Rows swapped in pairs by one turn or mirror: which row each one swaps with:
The rows were stretched afterwards, more along some directions than others.
fovos: [-4.18  1.52  0.93  5.04 -1.98 -1.08 -0.96  2.99 -0.27 -0.50  0.62  0.75
  1.37 -0.04  1.90 -0.02  2.05 -1.16 -5.30 -1.66 -2.08 -0.55  0.19  0.30
  1.93]
nisa: [ 0.74  1.89  0.86  0.56 -1.49  0.00  0.88 -2.31  1.21 -0.33 -2.19  1.15
  0.63  5.53  0.20 -1.79  2.80 -1.79  0.78 -3.52 -0.57  0.37  1.00 -0.16
 -0.45]
mon: [ 2.33  1.06  0.94 -1.71  1.21 -1.26 -1.54  0.89  0.66  0.57  0.42 -1.23
 -1.58  1.81  0.45 -2.00 -2.89 -0.68  3.11 -1.40  2.40 -0.62 -0.61  0.35
 -3.12]
voga: [-1.55  1.30 -2.23  0.65  0.48 -0.42 -0.67  0.06 -2.15  4.65 -0.72  3.08
 -2.01 -0.03  1.92  2.37 -0.92  2.60  0.18 -1.84 -0.57 -0.66  1.88 -3.16
 -0.46]
zut: [-1.41 -1.58  3.07 -1.00 -1.10 -1.46  1.87 -1.08  0.23 -3.92  3.88  1.42
 -0.10  3.48 -2.42  2.84 -1.14 -1.34 -0.33  0.10  0.21  0.48 -1.15  2.31
 -0.46]
Buka: [-4.69  0.47 -2.59  1.72 -0.12  0.64 -2.66  0.12 -4.21  3.17  0.26  2.94
 -1.52  0.61  2.61 -0.92 -0.32  0.80 -0.46 -0.92  0.55 -0.76  1.36 -4.81
 -0.65]
ropu: [ 0.26 -0.42 -3.01  0.27  1.21  2.89 -0.87 -1.05 -0.85 -0.27 -4.00 -0.35
  0.68 -1.96  1.56  1.00  1.74  1.52  1.87  1.87 -1.67 -1.16 -0.62  0.41
  2.01]
Gal: [-2.85 -0.50  3.17 -0.22 -1.97 -0.09  2.35  0.19  0.14 -3.25  3.72 -0.35
  0.19  2.12 -0.89  2.64 -2.02 -1.67 -1.52 -0.57  1.41 -0.15 -0.64  1.51
  0.74]
dode: [-2.92 -0.51 -0.55  3.50 -1.88 -1.01 -2.58  2.29 -1.90 -0.05  0.13 -1.49
  1.24 -0.17  0.60 -0.54  2.63 -0.89 -6.05 -0.66 -0.84 -0.32  0.17 -0.68
  2.29]
lapez: [ 0.72 -0.20 -1.34  0.91  0.44 -1.74 -2.54 -1.74 -5.25  1.41 -3.03 -0.77
 -1.51  0.18  3.50 -0.79  3.01  2.87  0.17  0.88  0.41 -0.85  0.56 -0.95
 -1.33]
gad: [ 1.07 -0.97 -0.90  0.32  0.42 -2.51 -0.77 -1.74 -1.85  2.38 -1.97  3.34
  1.30 -1.44  2.66 -3.01  0.55 -2.04  0.01  0.70  0.22  4.52 -0.26 -0.82
 -2.57]
defo: [ 2.20 -0.46 -0.06 -1.87  1.37 -4.02 -0.55 -0.32  0.45  1.38  1.05 -0.01
 -1.75  1.89  1.20 -1.61 -3.23  0.35  2.24  0.47  2.17  0.20 -1.42  0.51
 -4.02]
lir: [-0.90  0.31 -2.02  0.47  1.66  2.07  1.19 -1.19 -0.27 -1.62 -4.81 -0.59
  1.41 -2.95  1.75  2.71  0.04  1.07  3.59  2.33 -2.50 -2.36  0.28  0.32
  2.22]
gana: [-3.96  0.40  0.14 -0.44 -1.49 -0.34  3.47  0.49 -1.28 -1.98  2.48  0.95
  0.93  3.37  1.68  2.23 -1.84 -0.13 -0.32 -0.68 -0.60  0.30 -1.63 -0.96
  0.33]
gikep: [ 3.71 -0.98 -0.82 -1.88  0.95 -3.60 -1.77 -0.60 -1.14  1.18  0.88  0.05
 -2.03  3.34  0.47 -1.30 -1.44  0.56  2.00  0.79  3.21  0.78 -1.74  0.81
 -4.41]
vinok: [ 2.23 -0.69 -3.15  0.15  1.59  2.36  0.25 -1.62 -0.99 -0.33 -3.60 -0.58
  1.45 -1.78  1.16  4.73 -0.94  2.45  3.48  2.80 -1.89 -2.19 -0.71  0.14
  3.07]
kofo: [-0.39  0.34 -0.81  2.96 -1.24 -2.12 -3.28 -2.33 -4.92  0.46 -2.91  1.50
 -0.68  0.83  4.05 -0.48 -0.21  3.20 -0.74 -1.18  0.90 -0.80  0.21 -1.42
 -0.68]
vuvo: [ 0.64  1.24  0.90  0.76 -0.72 -0.96  2.41 -3.30  1.11  0.04 -1.32  2.09
  0.65  4.64  1.68 -2.06  0.60 -1.27  0.85 -2.66  1.04  0.72 -0.75 -1.36
 -0.18]
Fadug: [ 2.55  0.32 -1.02 -0.83  1.26  1.10  3.27  1.17  2.40  2.16 -0.25 -1.77
  0.10 -0.27  2.87 -1.58  3.38 -1.06 -1.70 -0.66 -1.31 -0.09  0.23  0.41
  0.53]
Mim: [-3.09  1.32 -1.18  2.17 -0.25 -0.23 -2.50  0.17 -3.70  1.87  1.49  3.68
 -3.25  0.43  0.43  1.18 -1.21  1.39 -0.76 -2.16  0.72 -1.43  1.99 -2.92
  0.05]
sozev: [ 0.23 -3.61 -2.25 -0.14 -0.64  0.90 -0.43 -2.39 -6.01 -2.84 -3.46  0.65
 -0.68 -1.93  0.69 -0.64  1.31  1.36  0.63  6.14 -0.35  2.51 -2.47 -3.44
  0.78]
tem: [ 0.24  1.48 -0.04 -1.86  1.11  2.94  2.45  1.93  4.75  0.85  0.72 -2.83
  0.36  1.64  2.98 -2.24  0.82 -2.28 -0.36 -2.55  0.61 -1.94 -0.21 -0.72
  0.50]
Tonaz: [ 0.09  1.06 -2.84  0.22  1.85  2.90  0.38 -1.98 -1.23  0.08 -4.31 -0.32
  1.89 -2.49  3.72  1.07  1.23  0.89  3.12  3.00 -2.05 -1.05 -1.43  0.54
  3.05]
vova: [ 0.98 -2.56 -1.78  0.26  0.01 -0.05  0.27 -2.67 -5.56 -1.21 -3.01  0.58
 -0.89 -1.79  1.72 -0.28  0.53  2.22  1.19  5.74 -1.28  1.08 -2.26 -3.18
  2.01]
gepad: [-2.00 -1.64  2.77 -0.89 -2.06 -1.27  2.62 -0.43  0.57 -3.75  3.70  1.85
 -0.09  3.45 -2.01  2.77 -2.29 -0.42 -1.32 -0.30  0.15  0.61 -0.53  0.99
  0.84]
kiben: [ 1.24  0.86 -2.24  0.38  2.02  2.68  0.13 -1.30 -0.15 -2.37 -1.93 -0.50
  1.09 -1.73  0.56  2.76 -1.82  1.65  3.74  1.74 -0.77 -2.70 -0.70  1.37
  2.55]
getu: [-3.87  1.46  0.94  4.47 -2.24  0.30 -3.05  2.59 -0.09  0.32  1.55 -0.25
  1.75  0.37  0.96  0.96  0.60 -0.88 -5.75 -3.07 -0.45 -1.92  0.76 -0.24
  2.79]
lene: [ 1.68 -0.12  0.27 -2.25  1.18  0.50  2.25  1.34  4.84  1.74  0.91 -1.20
  0.46  0.75  2.56 -2.37  1.78 -2.70 -1.64 -1.81  0.37  0.33 -0.28  0.19
 -0.45]
dimu: [ 0.69  1.00  0.20 -0.77  0.14  1.42  3.11  2.51  3.33  0.80  0.25 -1.14
  0.29  0.26  3.05 -3.62  3.11 -2.73 -1.65 -1.63  0.32  0.31  0.11  0.36
 -0.74]
bev: [ 0.87 -2.21 -2.51 -0.12 -0.23  0.91  0.36 -2.93 -5.52 -0.57 -3.68  0.13
 -0.94 -0.98  2.66 -2.40  0.76  2.13  2.51  5.46 -0.46  0.89 -3.02 -4.07
  2.01]
nuv: [-1.01  0.98 -0.03  4.98 -1.48 -1.10 -1.74  1.61 -0.52  1.37  0.17  0.61
  1.86 -0.93  1.46  1.14  2.71 -0.55 -5.36 -1.53 -3.00 -0.32  0.61  1.27
  2.73]
paked: [ 3.33  0.11 -1.12 -1.21  1.08 -2.32 -1.56 -0.52 -0.89  0.76  1.21 -0.59
 -2.85  2.49 -0.02 -2.78 -2.94  0.83  3.33 -0.01  2.38 -1.96 -1.16 -0.08
 -2.92]
Pimen: [ 0.76  0.24 -0.38 -2.18  0.94 -2.14  0.29  2.14  2.29  0.75  1.65 -1.46
 -1.26  2.16  0.16 -1.23 -2.17  0.55  2.22  0.10  1.35 -0.77 -1.16 -0.22
 -3.25]
zaba: [ 0.00  0.58 -0.68  0.71 -0.42 -1.77  0.78 -2.10 -0.44  2.38 -1.52  2.65
  2.27 -3.19  4.07 -1.98  0.03 -1.33  0.10  1.30 -0.72  3.60 -0.98  0.30
 -1.79]
kur: [-1.90  0.34 -2.60  1.18  1.04  0.08 -2.95 -0.62 -5.48  4.04 -1.96  3.15
 -2.36 -1.26  3.42 -0.55  1.91  0.89 -0.23  0.13 -0.09  0.09  1.62 -3.87
  0.04]
kup: [-1.61  0.87  1.31 -1.76 -0.09  1.21  3.59  2.00  6.67  0.80  1.45 -0.24
  0.57  0.16  2.28 -3.12  3.04 -2.24 -2.63 -2.61 -1.04  1.30  0.07  0.04
 -0.21]
zosom: [-2.88 -1.08  1.94 -0.28 -2.08 -1.11  3.44  0.21  0.52 -3.04  3.88  1.93
  1.10  2.14 -1.07  3.90 -2.09 -0.94 -0.95  0.66 -0.69  0.32 -1.09  1.02
  0.49]
Suzo: [-2.13 -0.79 -0.37  4.33 -0.99 -1.11 -1.78  1.41 -0.48  0.00 -1.27  1.55
  1.93 -2.06  0.34  2.16  2.53 -1.30 -6.42 -1.17 -2.32  0.10  0.03 -0.67
  3.41]
Selob: [-2.87  1.06  1.20  3.98 -1.21  0.41 -3.45  2.27  0.90  1.06  1.86  0.29
  0.64  0.33 -0.24 -0.02  0.96 -0.03 -4.71 -3.69 -1.92 -2.30  0.25 -0.21
  1.86]
donum: [-3.17 -1.15  2.41 -0.52 -3.07 -0.26  2.49  1.77  2.17 -2.92  4.92  0.60
  0.80  2.83 -2.37  2.58 -0.89 -1.50 -2.23 -0.71  0.49  0.27 -0.20  1.15
  0.54]
fefa: [-1.40  0.16 -1.53  1.51 -0.38 -1.99 -0.23 -1.96 -2.28  2.52 -1.89  2.92
  2.36 -3.12  5.01 -2.41 -0.09 -0.77 -0.03  1.23 -0.32  3.45 -0.87 -1.11
 -1.93]
dipob: [-2.23 -0.73  1.96 -1.40 -1.03 -1.69  2.89 -0.20  0.73 -3.35  3.67  2.39
 -0.74  5.72 -1.07  3.16 -1.66 -0.22 -0.46 -1.23 -0.06  1.08 -0.71  0.45
 -0.82]
mab: [-0.43 -1.45 -1.96 -0.26  1.83  3.54  0.31 -0.42 -0.23  0.12 -5.23 -1.05
  1.46 -2.72  2.47  1.06  1.35  0.90  2.62  3.46 -1.95 -0.72  0.35 -0.39
  1.38]
Beko: [ 4.47 -0.79 -2.94 -1.63  0.73 -1.34 -2.02 -0.25 -3.34  2.04 -1.06 -1.65
 -0.96  1.90  1.80 -3.23 -1.14  0.12  3.73  1.83  3.13 -0.15 -2.91 -1.47
 -2.81]
luk: [-0.50 -0.07 -2.87 -0.47  1.22  4.69 -0.76 -0.31 -0.76 -1.46 -3.16 -1.97
  1.89 -3.90  0.68  2.68  0.36  0.77  2.51  2.94 -1.49 -2.26 -0.09  0.25
  2.76]
gesu: [ 0.64  0.82 -0.61 -1.46  0.72  1.49  2.70  1.70  4.25  1.90 -1.44  0.44
  0.46 -1.20  2.42 -1.62  2.78 -1.81 -2.70 -3.17 -1.09  0.77  0.25 -0.75
  0.56]
vasu: [-3.22  0.38  1.37  3.41 -1.87 -1.18 -1.39  1.91  0.92  0.07  1.53  0.68
  1.53  0.47  0.53  1.29  1.20 -0.64 -6.05 -1.94 -1.68 -0.45 -0.06  0.32
  2.98]
bude: [ 0.11  2.35  1.69  0.83 -1.80 -0.11  1.73 -2.41  2.08  0.85 -0.77  1.55
  1.55  3.88  0.84 -1.90  3.78 -2.56  0.31 -2.98 -0.44  1.25 -0.15  1.14
  0.34]
mos: [-3.73 -0.07  2.01  1.10 -2.04 -1.22  2.48 -0.23 -0.30 -4.14  4.48  1.75
  0.49  2.70 -1.76  3.48 -2.95  0.29 -1.91 -1.22 -0.55 -1.21  0.13  1.67
  1.28]
mez: [ 2.38  0.08  0.88 -2.69  0.93 -3.09 -1.26 -0.51 -0.18  1.59  1.84  0.22
 -3.13  2.90  0.04 -2.54 -1.53  0.13  2.62 -0.44  2.59  0.23 -1.50  0.99
 -5.06]
sur: [-3.31 -0.35 -2.45  1.02  1.28 -0.51 -1.75  0.47 -3.22  3.42 -1.12  3.42
 -2.60 -0.20  1.57  0.08  1.89  0.83 -1.56 -1.52 -0.55  0.40  2.38 -3.96
 -1.38]
Filev: [-5.47  0.48 -1.39  0.88  0.47  0.18 -1.35  1.18 -2.33  5.45 -2.16  2.39
 -2.88 -1.19  4.73 -0.93  0.97  1.45 -0.86 -0.71 -0.89  0.20  2.51 -3.93
 -2.31]
nugub: [-3.59  1.44 -0.90  1.44 -1.20  0.16 -1.31  0.33 -3.23  3.28 -1.94  3.04
 -2.28 -1.66  0.96 -0.14  1.12  1.59 -0.75 -1.80 -0.03 -0.65  2.89 -2.85
 -0.23]
Bevu: [ 0.18  0.43 -0.51 -2.32  0.40  1.72  3.00  2.14  4.15  0.64  0.18 -2.44
  1.02  1.12  2.16 -3.44  2.93 -3.13 -1.87 -2.33 -0.09  0.71  0.29 -0.41
 -0.25]
Mapa: [-4.10  1.29 -2.25  0.41  0.45  1.71 -1.94  1.04 -2.60  2.97 -0.62  1.36
 -2.23 -1.15  0.84  0.36  0.44  0.79 -0.17 -0.66 -0.45 -1.26  1.76 -4.14
 -0.06]
Pufo: [-0.69 -2.63 -2.11 -0.63  0.39 -0.41  1.17 -2.51 -5.41 -0.96 -3.03 -0.16
 -1.44 -1.37  3.79 -0.73  0.25  2.47  0.96  5.65 -0.92  1.37 -2.73 -2.36
  1.07]
fom: [-1.86 -1.57  0.96  4.11 -1.92 -1.60 -3.10  1.61  0.39  0.04  0.96  0.50
  1.70 -1.51 -0.67 -0.69  3.50 -1.75 -6.45 -0.07 -0.62  0.90  0.07  0.13
  2.03]
zabu: [-1.39  0.14 -1.45 -0.06  0.06 -1.62  0.32 -1.34 -1.25  1.59 -2.17  2.96
  0.97 -2.28  3.46 -2.84  0.27 -1.19  0.15  1.28 -0.22  4.61 -1.01 -1.74
 -3.76]
nekag: [-0.91  0.08 -1.52  1.34 -0.41 -2.18 -1.51 -1.83 -5.31  0.79 -3.03 -1.24
 -1.32  1.22  3.56 -0.06  2.08  3.33 -1.47  0.32  0.67 -1.14  1.25 -0.79
 -1.99]
notaf: [ 2.62  0.31 -0.92 -2.33  0.91 -2.25 -0.09  0.52 -0.05  1.80  0.44 -0.36
 -1.90  1.43  1.05 -1.63 -2.64  1.31  3.62  1.27  1.40 -0.71 -2.08 -0.27
 -3.46]
siz: [-0.54  0.16 -4.15 -0.54  1.67  3.93 -0.59 -1.21 -2.03 -0.32 -3.40 -1.89
  0.65 -1.14  3.58 -0.31 -0.79  2.55  4.40  3.46 -0.65 -2.84 -1.84 -1.57
  1.79]
Bes: [ 0.79 -0.32  0.62 -1.30  0.66  2.41  2.02  0.88  4.72  1.95  2.56 -2.25
  0.30  0.36  1.71 -2.46  2.15 -2.82 -1.91 -2.13  0.63 -1.38 -0.81  0.72
 -0.39]

gepad pairs with defo
Mim pairs with kiben
siz pairs with Buka
fefa pairs with bev
vova pairs with zaba
notaf pairs with zosom
ropu pairs with sur
Filev pairs with mab
Gal pairs with mon
lapez pairs with bude
Suzo pairs with gesu
Pufo pairs with gad
nisa pairs with nekag
vasu pairs with lene

